Here are some points:
[ 13  -8  -6  36 -39   1  29  28 -48   1 -11   5 -25  42   8  -7  19  16
 -22  19]
[ 13  34  19  73  24  35  32  63 -62  40 -48  -9 -41 -29  -8 -34  43  13
  36 -13]
[ -3   6  10 -20  10  14   0 -18  26  10   5 -19  20  -7 -16  29  -4   3
 -15   9]
[ 48  26 -12 -30  -1   2   0 -13 -13  51 -45  14   6  42 -33 -50  19 -13
  46   8]
[-11  -6 -50 -32 -11   5   7  33  70  40 -16  50  32  -8  -5 -35 -29 -29
  49 -51]
[ 29  -3 -78 -65  20  81  52  33 -34  11 -44 -73 -29 -94 -55 -41  47  -2
  70  15]
[-13  -5 -39 -27  12  21  16  19  24 -18  22  21  -2 -44  15 -12 -20 -31
  -2  14]
[  3   8 -51 -15  -6  21  30  10  25 -16   4  37  -9 -35   9  -7   3 -12
   2 -35]
[ 40 -86 -25  -6  22 -45 -13 -73  47 -39 -20 -42 100 -11   1  19  18 -38
  11  -2]
[ 15 -22 -51 -18 -21 -14 -19   8 -46 -56  33 -50  29  -7  -9  13 -16 -23
 -29  55]
[ -3  -7   4  32  28   5 -20  22   2  11 -14  30  -6  -7  31  -8  12 -12
  39 -46]
[-50 -56 -11 -62  64  21 -15 -70  38 -41  33 -11  79 -54  41  42 -13 -18
  21 -61]
[ 22  19  -7 -15  -6 -17  21 -31  -3   4 -31 -18   7  15 -17   0  23  13
  21   1]
[  0  41  47 -23  37  -9  -6 -28 -28  53  16 -30  -6  34  -5   8  -1  -6
  63 -22]
[-17 -25  43  28  11  30  -5  12 -28  12   5   7  15 -28  16  24  -5  32
  -4 -30]
[-20  -4   4   5 -23  41  19  -7  28  -3 -28  35  14 -18 -13  27   2   2
 -37 -24]
[ 16  48  69  28 -29 -27 -38   4  33  13 -32  61 -30  47   8 -23  -8 -11
 -39  12]
[  7   5  26 -21   2 -26 -14  -8  -1  12  10 -11  17  23 -18   7  -1  -9
  11  14]
[ 40 -23 -13  -3 -31 -33  -5 -28  12 -24 -15  -4  23  32 -32   9  16   1
 -32  42]
[ -9  -7  -3 -13  -1  23 -20 -24  -2   4 -20  23 -12  -3  20   2 -10  -8
  -6  -7]
[ 24  24  -4  17   0  -4  -4  12 -18   7 -22  28  -9  13   2 -40   5  -2
  19 -22]
[ 10   4 -34 -32  15 -14 -15 -28   8  12  -8 -13  17   3 -16 -20  -5 -19
  18   1]
[  65  -59   -8  -21   26  -46    0  -23  -15    6   69 -116   40  -31
  -70    1   35   33   21   32]
[-32 -65 -92 -31  49  48  34  29 -39 -10  28 -49  71 -48  13  48   8 -41
  50 -21]
[ 11  -9 -45 -18 -18   7 -17   8  47 -13 -37  77 -18 -10  34 -19   6 -25
 -18 -18]
[  3  27  20  32 -14  13 -22   1  -4  19 -16  36 -21  14  -5   5   2   1
 -33 -32]
[ -9  24  -7 -11 -27 -10  38  -8  14  28 -13  19 -35  26  23  18 -23 -18
 -25 -15]
[-28 -19   2   1  11  18 -39  20   1 -26  16  33   0 -19  10 -23   3 -25
  26   1]
[ -5  -2  13  -5  -2 -15 -12 -10   3   5   8 -14  -1  -4 -16   4  -3  -5
  -6  14]
[ 23   0   6  -5  -3 -17   2  -4  -3  17   2  -3  12  21  -5   3   4 -10
  13  -4]
[  0 -36 -26 -41  -1 -40 -17  25  11  -8  30  -2  43  21  13 -10 -12 -43
  21  12]
[-26   9 -20   0  15   7   5  -4  17 -19  18   7  11 -56   4 -11 -11  -2
  -4 -10]
[  6  13   3   1  32  -1   8  -8 -16  27 -19 -25   7  21   4   0  24  10
  24 -22]
[ 11  34  -8  19 -14   2 -14  31 -29  29 -25  54 -25  51 -16 -47   0  -1
  21 -46]
[ -1 -15   5  43   0  20  -9  28 -31 -23 -14   5  -7 -15  18  14  12   6
 -30   7]
[ 12  -2   0  -3  -4   2   8   2  -5  11 -16  24  -3  26   8 -13  13 -16
  14 -23]
[  2  10  -2  -1 -12  -2  12 -11  -2   9 -19  -1 -18  11 -10  -1   2  -3
   2  -4]
[  29   77   41  -57   38  -63   67  -58   10   64   22 -121   -2   34
 -104   -1   62   -6   40  -13]
[-100  -19  -42   34   18  -11   25   80  -25  -32   97  -33   22  -82
   93   34  -44   38  -11   10]
[  7  -3  -1 -12   5  -8  12 -17  33 -20  -5  15  17  10  20 -12  11 -16
   6   8]
[ -4  -9 -14   6  -6  -2   3   8  -2  -1  18   4  12  -8  13  -1   7  -5
  15 -19]
[-11  15  26  13   2  -5   1 -19 -13  15 -12 -14  -1  -1  -8  12  -6   9
  -1 -16]
[  3   5  25  -3 -17   1 -21   9   4  12 -10   8 -11  35  -9  -2   0   6
 -13  14]
[-61  24 -19 -27  16  28  22   5  25  -5  43   2 -19 -77   5   0 -24  -9
   3 -27]
[ -9  -3  23  24 -11  -4  -5   6 -18   6  -5  -7 -17  21   7   7  -5  10
  -5  11]
[-22 -38  31  44  15  -7  -2 -27 -12 -53  50 -46  32 -38  -6  48  -3  24
 -49  35]
[ 34 -54  25  74 -85 -48   9   7  25 -49 -28  44  32  70  13  33  12   4
 -99 -19]
[ 43  -4  -4   6 -22 -15   8  12  11 -10 -34  28  -2  29   5 -18  19 -12
  13  12]
[-19  -7  35   7  33 -25   1 -21 -44  22  38 -55  15   9  -4  33   9  29
  24 -32]
[ -92   42   24   24   65  -20   57  -58   30   34   14  -16  -36  -73
  127   53  -65  -26   14 -127]
[ 22   4  20   2  -6 -18  18 -20  38 -10  -9  10  11  30   8   4  17  -9
  -3   0]
[ 60  46  17 -24 -30 -24   5 -35  19 -22 -17   2 -10  38 -69 -44  30  31
 -18  54]
[  80 -115   -3   46   21   32  -30  -11   27  -59  -30   58   86  -39
   -7  -53   76  -16   33  -23]
[-30  -2  14  13  20  17  -3   6 -49   1  37 -41  -3 -40  -8 -13 -21  25
  19  -9]
[ 76 -86  -4  63   3 -28 -80  42 -67 -23  40  58  30  41   2 -26  40   3
  43 -27]
[ -3 -38 -16 -10  15 -24  -6 -23  54 -21  35  -7  39 -34  17  -7 -14  -7
  17 -10]
[ 17  25 -50  14 -40   9  39  16  21  -8  -6  21 -18 -25 -21  -3   6 -13
 -33 -18]
[ 27  -1  13  -6 -25 -21   5 -18  33 -17   7   8  12  19 -33   7   4  14
 -30  -1]
[ -6 -14   6  -4  11   0 -20  13 -20   2   6 -16   7   5   2 -11   1   8
  32   4]
[  1  -8   3  -3   2  10 -20  -2 -20  -3  -2 -18  -9  -7   2  12   0  16
   5   2]
[ 54  36 -16 -19 -39 -46 106 -28  41  33 -31 -18  26  39  -8   6  27   2
  38 -52]
[-19  10  30  -5  21  33 -35  23 -24  22   9  -3 -16  19  24   0  11  -2
  41  30]
[ 84  30 -10 101  -8 -72 127 -13  53  -8 -82 -26  17 -26 -11 -32  72  30
  36 -87]
[-10 -10 -13  28  -3  30   0  49 -34 -17 -11  25 -20 -19 -15  -4   3  23
 -14  12]
[ 67  -2  62 127 -88 -33 -57  40 -97 -15  -5  43 -55  61  -7  41  30  87
 -97  41]
[ 10 -17 -45 -38  38   0 -11  -9 -13  -7  19 -16  55 -34  -9 -13   2  14
  23   4]
[ 47 -33 -50 -47  -8 -19   6 -19  60 -33 -34  14  20  19 -23 -39  30 -48
   7   2]
[ -8  27  11  -8  -5  -2  -2 -10 -11  22  30  -6 -13  26  -1   2 -13  -4
   5 -11]
[ 22 -39 -13 -26  25  14   7 -23  17 -12  10 -35  47 -18  -5   5  20 -24
  34   4]
[ 10 -19   0  34 -15 -41  -4  10  -3  -5   7   1  25 -11  12  -5  10   4
  -5  15]
[-39  22   8 -24  30   4 -14 -73  22 -19  -4  -6 -17 -48 -21  28 -54 -36
   6 -12]
[ 36 -60 -26  -6  20 -39 -41 -51  23 -20  13 -33  60  -8 -12  10  24 -13
   7  -6]
[  3  -5 -18 -10   6   8  15 -18   4 -18  -3 -36  27 -45  -8  19  -2 -10
 -31  12]
[ 10  21 -14  51  16  28  27  54 -58  30 -24   5 -34 -16   0 -30  30   6
  20 -17]
[-10   8 -11  -5  -4  15  16   9  -1   1   7  -4 -12 -13   0   1  -6   1
  -3   0]
[ -4   4   5   6  11 -20  27 -10  -5  -7 -21 -29  -2   2  -6 -23  22   8
  22 -18]
[-34  -1  -4  25   7  -5 -49 -19  -9 -29  -2  35  16  16  23  48   9 -48
 -42 -20]
[  0  21  -7   5  26  13  31 -22  23   3  -4  -3  -8 -37  -4  -7   1 -17
  -1 -33]
[ -3 -12 -52 -79  22  12  -8  14  11  22  -7 -42  42  -1 -21 -16  32 -61
  59  14]
[-10   0 -21   2  28 -14  24   7   7  13 -13  17   5  -6  36 -12  -1 -28
  33 -50]
[-32  49  51  -6   4 -24   6 -10   0  47 -26  15 -15  59  25   5  -6 -11
  37 -41]
[-18  33  -5   2 -12   7  47  -1  18   8  -9  43 -25   1  43  10 -31 -13
  -2 -43]
[  3  -9   9 -27   6 -14 -31  -8   1  20  10 -12  13  41  -9   6   2 -18
  30   7]
[-59 -12  84  64   9 -63 -43   6   9 -57  72  63  20  27  88  56 -36  -7
 -54 -59]
[-28 -48  -6  89 -22 -35  -3  68  -1 -67  66 -67   2  14  11  23 -29  12
 -33  40]
[ -7  -7   7   6  10 -23  -6   0 -29  32  -1 -45  16  15  -9  -4  -4   2
  21   1]
[-32 -20 -14   2  13  16   7   2  21 -28   7 -13  22 -54  16  34 -17 -15
 -37  11]
[  3  23  -3  64 -14 -20  17 -43  50 -54  50  36  11 -65  32  33  -9 -24
 -71  12]
[ 10 -23  14  16  10  26 -37   7  -6 -24 -10  52  -6   2  20 -15   3  -2
  10  -3]
[-22 -17  49  34  -4   6 -32 -11 -58  -5  11   2  28   3  36  49 -17   8
 -45  16]
[ -16  -88   63   39    5  -16 -118  -15  -36  -41   87  -44   61   20
   50   68  -20    4  -37   99]
[-17 -25  49  64   4  21 -62 -50  86 -34 -25  32  20  -6   6 -37 -18  37
 -75  21]
[  6  -3  29 -52 -44  -4  -6 -40  59 -25  10   4  -4   1 -47  24 -14 -46
 -56  66]
[ -3 -14   5  21   4 -32  -9 -17  -2  -1   8   0  17 -11   3  19   1  -8
   0  -7]
[ 26  14  32  50   9  16  46  11 -21 -19 -35  10 -35 -24   5 -20  31  22
  11   6]
[ 55 -28 -28 -22 -36  12  -9  21  12 -23 -10  17  -3  45  -9 -24  41  -2
  26  33]
[ 11   8  56  69 -27 -56  21  40 -25  -2   3  35 -41  51 -17 -37 -24  33
 -39  -4]
[ 31 -16  19  55 -14 -27  25   0   1 -16   2   9 -14 -22  -7 -26  19  30
 -19   1]
[ -2 -10  28 -11  -2  -4   1 -36   8  -8  -2 -12  13  16   6  12  -7   2
  -2   7]
[-16  22  -5   8   4   4  34  -5   1  26 -33 -15  -4   9  -8   3  16   1
  19 -39]
[  3  12  19  12 -22  -3 -22   5  17   2  -9  36 -22  24   6  -9 -14   4
 -28   2]
Here are 16 more points, each followed by its number:
[ 43   4 -60  63 -16 -21 -66  10 -27  -5 -46   8 -22   3 -34 -69  44  30
 -15  50] 0
[-15   0   5 -11  20  -8   3  -3 -22  44  -1 -30  17   5   8   2 -13  -9
  40  -3] 1
[  75  -26  117  -76  -45    9 -110 -127  -36   73 -103  -63   39  127
 -127   22   25   36   48  -36] 2
[ 127  -68 -124  -71   81   31  -22  -14  105  -23  -39   99   90  -63
  -16 -127   67 -111  127  -39] 3
[ 10 -11  -4   4   0  -2  -8   4 -22 -12  12  -4   7  11   0  -6  11   3
   6  -3] 4
[ -4  57  47 -74  38  28   0 -37 -57  80 -37 -54 -39  99 -14   0 -13  -7
  96 -25] 5
[ 24 -20 -23 -54  -5 -41  60 -18  75  -7   7 -33  45  11 -26  34   9 -30
  18 -20] 6
[-13  -9 -13  -2 -11   5   2  11   4 -13  11  -1   1 -10   5  18 -11   0
 -22  11] 7
[-20  15 -10  19 -14  19  53   6  20   9 -17   9 -34 -28  -4   0 -21  15
 -40 -30] 8
[  9 -23 -34 -34   6 -23 -39   7  57 -29   5  44  -9   4  18 -21  -9 -38
   0  22] 9
[  4   9  11 -51  23  11 -40 -26 -25  36 -26   1  31  49  22  11  12 -21
  61   1] 10
[ 52 -23 -36  29  44  30  45  -3 -17 -12 -23  -2  38 -35   4 -25  55  -9
  25 -47] 11
[-13   6  14   5  25  20 -55  19 -83  20  26 -11 -24 -28  10 -14  -9  47
  19   8] 12
[  7 -43   8  13  18   0  -3  -2   1 -15 -19 -10  46  13  29   9  35 -12
  24  -9] 13
[ 10   4   2  -5  -5  -6  13 -16   2  -1 -13 -26   6  -3 -11  10  23  16
   0  17] 14
[  2  15  28  -8 -29 -18 -16 -34  -6  12 -12   5 -11  39  -9  25 -24  -3
 -12  15] 15
Which of these numbered points is nearest to each point below by angle, seen from the average point of the first points? Its number follows each.
[ 37  18  42 -32 -26 -24 -74 -69 -39  45 -55 -46  27  86 -68 -23  12   2
   5  24] > 2
[  1  11  22 -30   7   6  11 -18 -11  23 -21 -14  -7  31  -7   9   3  -5
  28 -12] > 5
[ -5 -59  48  59  20 -16  -5 -11  -1 -23 -25   9  40   7  32  28  -1  25
   3 -24] > 13
[   5   66  -49   -6  -76   52   91   15   55   -3  -74   52 -120  -60
  -60  -63  -36   20 -100   27] > 8
[  -2  -42  -20  -23   -7    9  -16    3   36  -66   44   -9   53 -109
  -39   27  -11  -10  -70   23] > 7
[ 46 -28 -56 -28  21   5  13  -6  39 -16 -12  36  32  -9 -13 -57  46 -18
  50 -30] > 3
[-17  26   4 -74 -27 -51 -35 -38  20  44  45 -28  19  87 -14  63 -24 -17
 -42  38] > 15
[ 20   6  15  12 -14  -3  27 -27  15  18 -65  23   8  50  -6   2  39  17
  -4 -38] > 2
[  7   2  -5  18  -2  -5  42   7  20  -4  20  -3   3 -23 -18   1  -5  22
 -14 -21] > 8
[-20 -13 -28  22   9   8  -5  27  -8 -18  23   8   2 -41  17   1 -20 -14
 -16  -2] > 7
[ 11  -9 -12  -7  -4 -15   4 -11   6  -4 -22 -26   2  14  -2  12  18  11
  -5  17] > 14
[ 14  13 -13 -14 -15  -3  14  11  -4  20  -3  -5 -18  32 -14 -16   3  -8
  13   4] > 5
[ 15  27 -26 -22   4  21  44  10  -4  -4  -2 -38 -12 -12   1  -3  29  18
  16  23] > 14
[-23 -24 -10 -35  16  31 -61 -22   1  22  -9  12  19  20  14 -12 -36 -26
   2 -31] > 10
[-21 -40 -12  -6  11  30 -32   4   4 -55   4 -10  -6 -41 -16  -9  -4  26
 -52  31] > 7
[102  15  22 -20  21  63 -93  33 -33  58 -25   4  16 115   7 -42  44  -4
 102  64] > 10
[ 76  14   5 -43  17  43 -41  14 -24  28 -72  15  20  86 -31 -82  50   6
  68  49] > 10
[ 12 -26 -22  37 -11 -35  11  27 -36 -44  19 -36  -4  11  28  41 -20  -8
 -62  56] > 7
[ -1   9  46   2 -14 -14 -26 -48  10   5 -13  26   6  52 -14  18 -24  17
 -34  36] > 15
[ -1   1  -1  -6  -3   6  12  -3   6   7 -14   7 -10 -12  -3 -10  -6   1
   2   3] > 8
[  2   1  52  -6   9 -38   2 -59  36   8 -40  -3  21  14  -4  -1  37 -23
  32 -28] > 2
[ -3  -2  55   3  24 -43 -48 -36  27  21  34  -6  50  17 -19  -4   2  10
  16   4] > 2
[ 12  -3   3  -4  -6   5 -31 -11  23 -20   5  32  17  13   4   5   0  -8
 -12   2] > 9
[ 43 -25 -22 -37   0  53 -47  13 -68 -12  10 -67  43   4 -34 -13  40  35
  16  92] > 4
[ 14   8 -23 -23  19  21  -1  -1   5  -4  -5  19   8 -18  -6 -24  12 -22
  25  -1] > 3
[ -37   40  -32 -127   31   59 -117   13  -28   63    9   11   12  -14
  -36   -3  -31  -28    9   80] > 10
[ -81   93  -41 -118   44  -28  -18    2  -16   94   84  -87    8   -3
   -2   76  -75  -48   38    5] > 1
[-24   1 -48  -4 -70  30 -14  25  -6 -47  32 -18 -70 -26 -46 -13 -34  72
 -99 127] > 7
[  0  13  11  -5  -2  -8 -43  -4   8  15  -7  22  12  26   4  -7   9 -17
  -3   1] > 10
[-41  13  60  34   3  13 -62   4 -91  20  68 -17 -35   4  12  43 -37  26
 -21  37] > 12
[  3  -5 -11 -28 -12 -22 -38  -6 -54  15  30 -20  -2  56  -9   7  -9  12
  14  24] > 4
[ -1  -4   4   2  -7   3 -16  -2  -3  -2  -6  11  -2  11   9   7  -3  -7
  -5   6] > 15
[ 12  14 -18 -54   1 -15   1 -29  39   1  21 -20  14  -6 -24   7   9 -20
  15   7] > 6
[ -6   5   5 -31 -34  45 -49  36 -15  -2  27  23 -18   4 -35  16 -43  23
 -70  80] > 7
[ -8   2 -24 -28  30  32 -55  30 -22  24  -9  23   8  -1   6 -35 -21 -18
  45  10] > 10
[  7   8   8   6  -1  -9   4   0 -15  22 -15 -19  -2  30   4  -7  14   3
  14  -3] > 5
[ -7   1 -12 -12   3  13   3   2  -9 -10  13 -14   6 -19   6   9   1  -1
  -1  15] > 7
[ 10 -26   7  50   9 -38  17  -9  17 -19 -33   2  35  31  54  23  40   9
  33 -55] > 13
[   6   15   36   15  -20 -101  -17  -62    0   11   48    3   42   62
  -22   42   -5    5  -30   16] > 15
[  4  46  19  31 -48 -50 -42   8  -8   2  24  55 -41  37  26   0 -36 -46
 -40  -5] > 15
[-24  27  29  -7  -1   2  20 -20  -6  32 -15 -19  -9  13 -14   8 -12   2
   4 -15] > 5
[ 11   1  -4  -8 -40 -29 -34 -24   7 -12  27   0  22  46 -44  16  -6  13
 -69  38] > 15
[ 16  -2  -3  -1 -14  -4   5 -29   4  -5 -35  17  13  39 -11   9  10  18
  -9 -21] > 2
[  79  -11  -35  -78  -26  -41 -127  -17   28  -19   62   74   14   56
  -72  -47   39  -39  -23   76] > 9
[  1  25  13  24 -12  22  34  14  27  27 -30  13 -34 -28 -40 -14   6  13
 -27 -23] > 8
[  1   7  18 -22  -9 -30  -1 -29  14   4  -1 -16  15  38  -2  23  -6  -1
  -4   5] > 15
[ -28   -3  -68  -68   20   76   17  -17  -33   -5   87  -23   67 -111
  -50   55  -51   42  -44   14] > 7
[ 52 -26 -47 -44  -2 -23  16  11  26  -2 -26  22  10  33  -7 -51  44 -50
  61 -14] > 3
[  8  14  -5 -29  19  31 -25   9   8  21 -11  20   4  28 -12 -22   5  -6
  17 -14] > 10
[ 11   2 -22 -25  25  31  19   7  37 -14 -11  19   0 -38 -11 -26   6 -35
   9   2] > 3
[-43 -29  16  24  19 -10 -28 -16 -21  -3   3 -17  41  18  43  47   9  -4
   7 -13] > 13
[  50 -127  -15    0   34 -127   65    0  -29   -3  127 -127  127  127
  111  113   59 -117  127   12] > 13
[-12  -1 -11  20  -3 -18   7  15  -1 -19  -6  11  19  31  33  12  -9 -19
  15 -10] > 13
[-12 -56 -38 -10   4 -30 -28  12   6 -12  43   5  60  10  50  14   0 -38
  57 -32] > 13
[-42  10  13 -32  -1  23  19 -27  29 -13  29 -42 -11 -54  10  46 -30   4
 -53  23] > 7
[  9  19 -23 -33 -12  21  54   9  -5  -1  16 -41 -12 -10 -20  10  19  22
  11  34] > 14
[ -9 -18  -2  26  -8  -5   7  13   7 -24   6  -8   1 -10  15   7  -5   9
 -20   3] > 7
[ 24  -2  -8 -45 -22 -21  -6 -30  -5  13 -18 -58  -2  23 -44   7  36  15
   8  43] > 14
[ 35 -35   0  50  17 -60 -26  12 -32  -8  17  -2  24  58  20 -48  30  38
  71 -19] > 4
Here are 16 other points, each followed by its number:
[ 45 -21 -11  40  -2 -27  -8  23 -23  -5 -18   1  21  19  17 -11  48   9
  27  -5] 0
[  0  18 -30  31 -13  43  35  74 -79  33 -54  -7 -33  20   1 -11  36  23
  27 -28] 1
[  28  -23 -101  -31  -19   -9   48   30   55    9  -15   39   -6  -60
   24  -40    8  -88   83  -94] 2
[ 24   6  23 -13   5 -12 -30 -31 -19  18 -14 -13  14  17 -28 -13   6  -4
  11  21] 3
[  5   6   1   5   4  22  34  -1  -3  13 -13  -2 -14  -5 -10 -29   5  -6
  36 -41] 4
[  1  30  -4 -24   6   6   0 -13  -5  21 -14 -10 -33  23 -21 -25 -15 -10
  -6  13] 5
[-26 -22  -7  39  -6 -18  -6  14 -25 -17  34 -25 -12 -11   1   3   2  17
 -18  10] 6
[-12   0  25 -12 -24 -30  38   1  41  13 -13 -19  -2  55  19  26   7 -50
 -11  16] 7
[ 36  23 -39 -16 -27  14 -17  -5   0 -15   9  -7 -24 -19 -59  -6  10  16
 -49  50] 8
[ 10 -11   0  29  -3   7  -1   5   8 -28  -3  23   8 -38   2   0  15  10
 -33 -10] 9
[ 18  23 -18 -19 -14   2 -22  18  15  -7  21  30 -41  -3 -28 -31 -15  -4
 -18  39] 10
[ -4   3  13   8   5   9   0  14 -22  16 -11   7 -13   2   3  -6   3  15
  19 -20] 11
[-14  -7 -69  -9  22 -58 124 -12  76   5 -11 -34  34 -51   2  -9  52 -17
   2  -7] 12
[ 10   6 -24 -22 -40 -20 112 -11  94 -26 -30  -5  -8 -12  30  29   9   2
 -34 -29] 13
[  0 -50   6  13  15  14 -48   7 -51 -24  12 -19  26 -38   5  -4   4  -1
  -5  20] 14
[ -29  -19  -25   -3   38   22   31   -5   67  -28   50   21   57 -101
   27   11    1    0  -20   -3] 15
Which of these numbered points is nearest to each point below by angle, seen from the average point of the first points? Its number follows each.
[  5   3 -22  16 -12  -8  18  27 -13   3   2  -8   3 -20   7   0   7   6
  26   4] > 1
[  9   1 -10  -6  -6   8   9 -17  -3 -18 -10  -8  -3 -19  -6  -1   7   6
 -17  14] > 8
[ 18   8   8  -4  -4 -15  -8  -5 -16   4  -2  -6  -2  26  -1  -4  11   1
  20   2] > 3
[ -6  15   1 -12 -36 -56  -2   3  27   3   7  31  -1  57  36  25  -2  -5
 -11   5] > 7
[  0   9   9  -8  -4   7 -18 -14  -5   4 -17  13 -11  10 -10 -20 -15 -11
  -2   2] > 5
[ -1 -15  -2  22  -4 -21  -8   0 -21 -18  22  -5   0  -6   6   6  11   3
 -22  20] > 6
[-22 -11  -6  80 -26 -17  27  31 -41 -26 -13 -34  -1 -16  46  38   6  17
 -19  -6] > 6
[  6  -9   7   9 -18  29 -19 -12 -13 -28 -15  -7 -17 -26 -29   3   7  37
 -51  56] > 8
[ -5  25  13   2  22   9  40 -13  28   9 -39  26 -10  18  37 -16  23 -27
  35 -36] > 4
[ 47 -30  20  63   4 -25 -24  -3 -43 -14 -16  -2  32  33  15 -17  23   6
  43 -22] > 0
[ 54  50   4  13 -37   2 107 -50  64 -36 -76   5 -52 -12  19 -13  13  17
 -51  -7] > 13
[-12  31 -26 -31   4 -12  32   2  10  20 -35 -11 -17   7  -9 -10   8  -6
 -11 -16] > 5
[-59  61  50  42  13  55 -28  24 -74  33 -24  14 -72  44  24 -11 -14   6
  26 -79] > 11
[-13 -31  -8  -4  30  16 -20  16 -52   5  -6 -41  24  -7  17  17   9 -10
  29   1] > 14
[ 10  11   0  -8 -15  23   5   9 -15   4 -33   1 -22  14 -11 -15   1  -3
  -1  17] > 5
[ 15   7 -13  17  -6  -3  39 -17  24 -11  -3 -37  15 -25 -16  -8   9 -15
   2  17] > 12
[ -5   4  18 -16  21 -11 -27 -44  16   2   8   1   8   5  -9 -11  -8   5
  19 -14] > 3
[ -36  -28  -15   74   40  -39   49   10   42  -48   50   26   79 -114
   46   17    2   10   -5  -46] > 15
[ -8   3   2  -9  -1   1  -3   6  44   0  -5  33   6   0  22  -8  14 -40
  10 -19] > 2
[ -21   60  105   29    2  -14  118  -28  116   31  -16    9   -3  -10
   33   87    9   23  -37 -127] > 13
[ 60 -27  -8  38 -33  -1  -2  26   9 -22 -47  63  13  53  15 -44  33 -13
 -10   1] > 0
[  1  18  37 -22  13  -9   6 -39  17  15  34 -38  12  22 -26  11   3  12
   0  24] > 3
[  46  -26  -54   18  -77  -89 -127  -20   66  -43    5  127    1   42
  -28 -101  -35  -36   34   51] > 10
[ -49   59  -35   99   74   27  127  115  -29  -15   29    6  -16 -127
   19  -84  -23   20   58 -119] > 4
[  0  53 -12 -33  21   2   7  17  -4  30  23   1 -19  -3 -24 -42  -3  -1
  31   1] > 5
[ 29  -6 -36 -20  28  11  21  18  -7   7 -10  -9  10  -1 -14 -40  48   0
  71 -45] > 4
[ 50 -38 -23  79   0  54  -1   5  23 -59 -38  20 -25 -80 -47 -47  39  38
 -51  11] > 9
[ 21   6   2   5  -5   2 -16  19   0  -6  23  25   2   9 -11 -16   3   2
  -7  17] > 10
[ 17  10  -1 -32 -11  -6 -29 -17  10   0  -8  20 -14   0 -11 -20  -6  -7
   0  32] > 10
[-17 -19  -4   9  17  -6   5 -12  18 -13  21   5  10 -39   7  10 -16   8
 -12 -19] > 15
[  26   24 -109  -67   -5   23   33    1   67  -32   -7   23    3   -7
    3  -59    1  -49   34   27] > 2
[ 2 -3 -3 -3  0 -2  0  4 11  3 -4  5  1  2  6  1 -1 -9  6 -6] > 2
[ -5   8 -14 -10   7  -6  36 -13  18  -3  -2  -7  -2 -23  -6  -3   4 -12
   5 -10] > 12
[-70 -16   2   0  -1   2  11   7 -22  -1  -2 -16 -25  15  19  57  -6  23
 -40  -1] > 6
[  5  -7  -1 -20  -4  10 -18 -23  24  -3  -3 -19   7 -13 -46  11   6   9
 -27  18] > 8
[ -52  -20   72  -11   17   60  -78   24 -127   73  -30  -69  -67   13
   -5    2  -19   21   66   16] > 11
[ 12 -10 -23  -9 -24   8  13 -20   2 -17 -29 -16   6   8 -21   5  10  -2
 -27  14] > 8
[-23   7   8 -11   4  -6  29 -23  27   3  -8  -2  -5 -11   5  24  -6   3
  -8 -24] > 13
[ 49 -16 -19  13 -18 -34  -7   2 -31   3 -14 -14  19  24 -10 -10  32  19
  23  31] > 0
[-18 -13  -7 -24  50  23   9  16 -39   1   0 -36   4   0   1 -14  16 -24
  70 -50] > 4
[  0  -6  -5  -3 -11 -19  18 -15  -1   8  -3 -35  17  25 -14  31   9  -1
  -9  -2] > 7
[ 53 -58 -23  16 -24 -34  38  21  -5 -43 -53 -28  -3  43  -7 -16  29 -15
  21  38] > 0
[  4  67   8  14 -31 -21  31 -21 -17  18  -2  -3 -22   7   6   9 -19  18
  -7   3] > 5
[  -2   21   -9   95  -37   65   21   54    1  -69  -17   82  -91  -87
  -21  -34   10   63 -126   16] > 9
[ 33 -54  10  11  -6 -31 -37  -4 -16 -14  -7 -17  35  56   2  -1  35 -16
   3 -25] > 0
[  9 -18 -19  38 -12  33  -3   9  -6 -41 -35   6  -1 -43  20  36   1  -8
 -44   2] > 9
[ 17 -28   9  20 -34  24 -29 -10 -25 -57 -28  -7 -15 -39 -64 -11  19  34
 -70  75] > 8
[ 12  -3 -35   8   4 -20  91   4   7  14 -18 -42  11 -13  23   4  20  -3
  30 -42] > 12
[  2  -8 -35  -9  -5   9  18   2  28 -26  34   9   6 -30   8   9 -11 -19
  -6  18] > 15
[-19  -2  20  -1  12   9  30  -2   5  10 -20  24   2  -1  37 -14  -7  -5
  28 -32] > 4
[ 25  21  -6 -30 -13  15   7   4   9  17 -21  14 -18  74 -30 -37  17 -12
  15 -26] > 5
[-33 -22  32 -30  19  16 -35 -36 -10 -35  17 -12   2 -22  22   3 -21  13
  -6  72] > 14
[-13 -24  22  23  12   2  -6 -10 -24   7 -19 -17  12  -6  -2   3   5  -6
   3   3] > 14
[  27  -17   29  121   -8  -20  -19   56 -110  -35   26  -38  -19   -3
   38   11   -1   27  -38   22] > 6
[ 11   0 -10  -3   0  -7 -15  -3  28  -5  22  -8  20 -25 -34   1   4  10
 -22  31] > 8
[ 10  27 -25   4 -10  34  74  41 -17  27   9 -21 -36  28 -34   2   7  47
   7  24] > 1
[  2  50 -96 -61   6  70   6  63   1  14   9 101 -49 -63   9 -59   6 -17
  38 -73] > 2
[ 11   4 -11 -25  -3  15  12  -5  14   2  -4   4  -1  18 -14 -12   0  -7
   8  12] > 5
[ 19 -15   6  20  -9  -9 -10  -3   8 -19 -15   6  14   5 -12 -16  14   5
  14  -1] > 0
